[1075 3082 5359 5617 8917 4769 2231] Out: 5617, 8917

[ 27 -30  -8 -18  11] Out: -8, 27

[ 50 -38  28 -15 -37] Out: 28, 50

[[3664 5397 7132 2988 3632]
 [3340 9121 5570 3317 2728]
 [6444 5192 2153 4248 9140]] Out: 5570, 9140

[1 9 4 7 1] Out: 4, 9

[[ -60 -106 -347 -539 -197 -330  547]
 [-419    7 -615 -401 -452 -103  493]
 [  83  -46  242  183  144   22 -412]] Out: -401, 547

[  2  48 -11 -27 -48] Out: -11, 48
---
array([[-65,  20, -34,   9, -21, -59],
       [-65,  20,  38,   9,  17,  -3],
       [-65,  63, -34,   9, -41,  -3]]) -> -21

array([[ 55, -35,  29, -48],
       [  7,   4, -29, -43],
       [ 70, -53,  -8, -56]]) -> 29

array([[ -7,  20,  19,  28,  19, -35,   7],
       [ 38,  53,  63,  38,  28, -53, -15],
       [-42, -18, -27,   8,   3,  -4,  23]]) -> -35

array([[-20,   8,  21, -59,  60, -61],
       [-16,  23, -31,  37, -12,  26],
       [  3,  45,  -7,  -9, -57, -57]]) -> 60

array([[-33, -10, -40, -28,   1,  -8],
       [-21,  13, -71, -23, -19, -34],
       [ -6,  10, -31,  -8, -13, -20]]) -> 1

array([[ 19, -21,  20,  14],
       [ 25, -22,  13,   8],
       [-14, -22,  29,  62]]) -> 20

array([[ 56, -14, -42,  42, -19,  48],
       [-43,  14,  30, -25,  15, -43],
       [ 10,   0,  -6,   6,  -6,   8]]) -> -19

array([[ -8,  23, -38,  22,   5],
       [ 12, -49, -13,   8,  -4],
       [ -3,  62,  23, -14,   7]]) -> 22

array([[-38, -35,   6, -48,  18, -69],
       [ 12, -10,  -6, -47,  24,  -2],
       [ 11,  -7,  -5, -43,  22,   2]]) -> 18

array([[ -1, -49, -39, -46],
       [ 68,  35,  38, -11],
       [ 11,  69, -13,  24]]) -> -39
---
Input:
[[548 528 580 634 305]
 [452 718 388 679 379]
 [505 842 232 942 742]]
Output: 679

Input:
[[5 8 7 7 4]
 [6 9 0 5 3]]
Output: 5

Input:
[[ -4  41 -19  16]
 [-34  18  39   5]]
Output: 39

Input:
[[15  6 13 34 15 74]
 [26 50 47 29 37 39]]
Output: 37

Input:
[[19 27 75 45]
 [75 69 63 74]
 [78 70 60 76]]
Output: 63

Input:
[[ -6   7 -13  22 -28 -42  33]
 [-31  21 -12 -32  -6 -42 -20]]
Output: -42

Input:
[[ 59 116  52 211]
 [130  33 167 221]]
Output: 167

Input:
[[111 124 116 114 163 217 214]
 [106 202 131  89 153 158 138]
 [ 82 145  63 141 149 158 113]]
Output: 158

Input:
[[-513 -128   -9 -569 -219 -682  913]
 [ 628  178  161  647  119  584  690]]
Output: 584

Input:
[[ 89 132 209 116 153 133]
 [174  60  28  83 124 165]
 [187 116 147  79  65  85]]
Output: 124
---
[[-926, 607, -520, 452, -357], [83, 535, 306, -191, -637], [-328, 573, 154, -84, -695]] -328
[-151, 622, -631, 389, -665, 372, -539] -151
[[86, 182, 204, 179, 35, 136], [73, 161, 185, 190, 48, 181]] 73
[5536, 6975, 3999, 7966, 4983, 2182] 5536
[[6381, 4247, 3587, 8317], [5952, 7533, 1153, 5983]] 5952
[24, -46, 26, 1, -21, 16] 24
[96, 65, 97, 45, 23] 96
---
array([[ 15,  21,  19,   8, -12, -22, -23],
       [ 54,   4, -47, -69, -59,   1,  44]]) -> 4

array([[  6, -24,   4, -24,  29, -11,  42],
       [-70, -46, -47,  22,  20, -41, -47]]) -> -46

array([[-55,  15, -56,  12],
       [-74,  11,  26,   1]]) -> 11

array([[ 19,  -3,   6,  13,  -4],
       [-32, -64, -40,  58,  56]]) -> -64

array([[ 74, -55,  73,  17, -18, -50],
       [ 62, -18,  65,  10,  35, -14]]) -> -18

array([[ 17,  -6,   6, -70],
       [  1,  12,  26, -52]]) -> 12

array([[  4, -52,  11, -12, -18],
       [-18, -52,  54,  10, -10]]) -> -52

array([[ 11,   9,   7,  -1,  -7],
       [ 59,  21,  52,   6, -56]]) -> 21
---
[17,  3, 22, 72] value 72, 22

array([[ 17,   7,  57,   7,  50,  -4],
       [ 21,   7,   6,  14, -49, -54]]) value 57, 50

array([[-48,  -5,  49,  31, -29, -41],
       [ 28,  22, -14, -36, -55,  64],
       [ 16, -20,  -7, -36, -25,  41]]) value 64, 49

[ 28, -20,  56, -29] value 56, 28

[-54, -65, -25, -31,  45] value 45, -25

[ 76,  -2,  71, -33] value 76, 71
